Named moves come first, each a turn or a mirror and shown by rows before and after it. Which of them, in which order, take the first row of each pair that follows to the second? Write the first one first, as in the answered first pair.
move H:
-4,3,8,3,-3,-7,4,3,2,12,6,-1,12,14,4,-6,-7,1,-9,10,-7,8,20,4,-17,-5,0 => 0,4,7,1,-5,-1,3,1,-1,14,8,0,12,15,3,-6,-6,-6,-10,10,-9,8,19,5,-15,-4,-1
13,8,-22,3,17,7,-11,5,3,8,-10,11,-9,-17,-11,9,1,15,9,-12,11,-19,-11,-8,3,5,-8 => 11,6,-22,5,16,4,-11,5,4,8,-8,13,-11,-19,-13,6,3,15,7,-13,9,-16,-9,-7,2,4,-11
5,18,-14,2,-3,23,-10,-3,-11,-4,11,-3,1,-8,-9,-1,18,-12,4,-8,-2,9,6,11,-6,2,-20 => 2,20,-14,-8,6,-3,-3,11,4,-19,3,4,-4,7,-6,9,4,17,13,12,1,11,-5,1,-14,-2,-7
4,-2,-16,-9,14,10,2,-1,8,-17,-1,6,-12,-21,-1,-2,-5,8,11,-6,11,-7,-15,-2,11,15,-4 => 3,-3,-16,-6,14,14,1,-4,8,-11,0,4,-9,-23,0,-6,-2,5,12,-9,12,-9,-11,1,10,18,-3
move J:
-2,7,-5,8,2,5,12,4,-2,-27,4,-13,6,10,8,6,-13,0,-9,-4,9,-2,-11,-4,25,11,-9 => 8,9,-19,7,18,12,2,7,-3,-2,7,-8,13,-7,1,0,0,-8,-10,0,15,-6,2,-17,14,13,-17
14,-3,-7,4,15,-7,-9,1,-4,7,0,5,0,-12,8,11,5,13,-2,7,-6,2,4,7,-11,-5,6 => 7,5,-2,5,5,-7,-7,-3,-5,-3,-1,12,-8,-2,6,13,-2,9,3,3,-8,7,1,15,-12,-6,7
-9,4,-4,-2,-14,7,-7,-8,-8,9,3,11,-7,5,-6,7,-5,-7,-8,-1,-3,6,1,12,-6,-5,2 => -3,-10,1,-6,-14,2,2,-2,-6,3,1,-11,-4,8,0,9,-5,6,-10,3,-8,2,-11,7,8,-4,7
-4,-6,10,-17,-3,-15,5,-3,-3,1,5,1,2,-2,4,8,2,3,-12,-6,-12,-5,-7,-4,-2,-15,1 => 0,-1,3,-16,2,-10,0,-1,-4,12,7,4,2,-13,2,6,10,-1,-11,-4,-10,-5,0,-10,-6,-20,1
move Y:
-8,4,10,-6,-4,-20,11,14,-6,-27,0,-7,-1,16,6,-4,-25,11,7,11,-3,11,-10,-3,8,10,8 => -9,0,9,-5,-5,-19,11,9,-5,-28,0,-11,-3,14,7,-5,-24,11,8,9,-4,11,-13,-3,10,12,9
1,15,-1,-4,-4,-11,5,-18,-6,-5,-11,30,-14,-3,1,9,1,-4,17,-3,2,3,-1,-1,-19,0,12 => 3,9,-1,0,-4,-5,5,-24,-9,-8,-10,24,-22,-4,1,9,1,-5,16,-13,3,-2,-9,1,-5,6,12
-12,5,1,0,7,-2,5,8,-8,11,7,-12,11,-8,6,-2,9,-8,-4,0,-2,-2,2,-4,4,6,-4 => -13,4,-1,-1,9,-2,7,8,-11,12,4,-10,13,-8,5,-3,8,-7,-2,-5,-1,0,-2,-2,7,6,-2
-9,18,10,5,2,-4,14,5,-9,-22,8,-3,12,3,6,-18,-11,-19,-1,14,9,16,13,5,1,-1,-11 => -5,8,10,10,-3,7,13,-4,-13,-28,10,-13,7,1,7,-19,-10,-20,0,0,7,10,3,7,19,7,-9
move Z:
9,-11,-8,2,12,11,-1,0,4,3,-6,-16,-1,-10,4,-3,7,3,-6,-11,6,-7,-8,-2,10,-1,-3 => 6,-12,-1,-7,1,-5,3,0,6,4,-7,-18,0,3,6,5,3,15,-11,2,-7,-5,-9,2,1,-12,5
2,4,8,1,-3,-5,6,9,9,-15,-6,-14,1,11,-1,1,-11,2,7,6,0,6,4,1,1,-6,0 => 2,5,2,7,5,2,0,8,5,-18,-12,-3,-3,4,-4,-4,-12,-1,12,-3,6,1,2,0,4,-3,-2
-1,5,9,-15,-18,-24,5,-4,4,5,-9,-13,5,17,1,20,-15,13,-10,4,-18,7,2,5,-26,-23,10 => 3,24,-17,4,12,7,-15,-14,0,-4,-17,19,-16,-13,-10,9,-17,-2,12,-22,22,-11,-6,2,-11,-5,-10

(2 to 3 moves a pair)
-3,-4,8,-11,6,-24,11,19,6,-19,-4,-8,-2,18,8,6,-16,25,5,13,-2,1,-16,-11,8,-9,5 => 5,1,-7,10,20,20,-4,9,-9,-12,1,-1,-2,-16,3,-14,-3,-9,7,-20,21,-12,-8,-7,24,8,-15 : Z then H
-20,25,-7,-13,-6,-26,-5,-3,23,-1,2,25,-13,27,5,2,2,31,7,14,-28,2,-10,7,-29,-9,8 => -20,39,-13,-8,15,-16,-7,8,20,14,13,25,10,5,3,-15,7,6,5,24,-14,7,17,-3,-37,-5,-7 : Y then Z then Y
4,-8,7,-5,-1,-11,10,7,1,-8,-6,-4,8,-2,1,4,-1,9,7,10,-7,-8,-12,-4,2,0,-2 => 3,-2,11,-4,-18,-8,5,-3,-6,10,-2,3,7,-1,-5,3,6,-3,-3,7,-13,0,1,7,-9,-8,-1 : H then J then Z
4,-6,-6,3,7,5,-2,-4,7,-14,-11,3,-13,-1,2,6,-5,13,3,-9,5,-10,-17,-4,17,4,3 => 4,-1,-9,5,7,17,-8,-10,1,-1,-9,6,-13,-13,-3,1,2,-1,4,-17,5,-13,-9,-2,13,3,-3 : H then J
-3,9,-3,-21,-6,-13,-12,2,7,28,3,6,14,-7,7,10,17,-16,-6,15,4,9,9,4,-23,-8,8 => 5,-2,-19,-22,13,-7,-17,0,14,19,-6,7,0,-14,6,18,23,-1,5,9,13,-8,-12,-6,-5,0,9 : Y then H then J
-6,19,3,2,13,13,-14,20,1,7,9,8,-2,-18,-10,-10,10,-6,-4,1,2,-6,14,-2,-24,-12,-9 => -14,25,11,8,5,10,-11,13,-5,-20,2,16,-16,-9,-14,-11,-7,-3,3,-7,7,-3,2,10,-18,-8,-5 : Z then J then Z
7,-10,1,1,-6,18,2,-1,-10,7,8,-18,10,-14,0,-9,14,-14,-7,-8,-4,-3,2,-1,9,5,-3 => -8,7,5,-3,-19,0,-2,-1,-6,11,7,9,0,8,-1,-5,0,-15,-5,2,-8,10,12,13,-18,-12,1 : J then Y then Z
-1,-12,8,11,-5,-23,31,15,-2,-34,11,-24,-5,5,4,-1,-13,28,24,10,15,0,-18,-15,14,-8,-1 => -2,-17,18,15,-49,2,19,-17,-17,4,22,-24,-3,7,-1,-4,6,-4,-3,-16,-16,10,-2,13,2,-20,-2 : H then Z then H
6,-2,14,-1,-2,-4,5,6,-4,-3,2,-16,13,-3,3,-6,-3,-3,2,13,-3,8,6,3,-6,-2,-1 => 8,6,4,4,12,0,0,10,2,-12,-3,-1,2,-8,-2,-5,-8,-1,15,9,13,-2,3,-2,0,5,-3 : Z then Z then H
-2,1,2,14,-7,15,-3,-11,-6,7,2,2,-6,-8,0,-11,2,-11,3,-19,3,-1,-4,10,6,6,-12 => -6,-5,6,3,-3,-7,9,0,3,-16,-4,0,-10,9,5,2,-15,15,10,-4,-2,1,-18,6,9,3,-2 : J then H
-2,-18,14,7,-15,3,7,-12,-10,-12,1,-21,0,9,2,-6,-7,-3,-15,-14,-11,8,-11,2,9,5,3 => 5,-6,-12,-1,28,0,-3,8,9,-8,-10,5,-8,-3,1,-2,-5,16,5,3,17,-11,-11,-22,-2,6,3 : J then H then Z
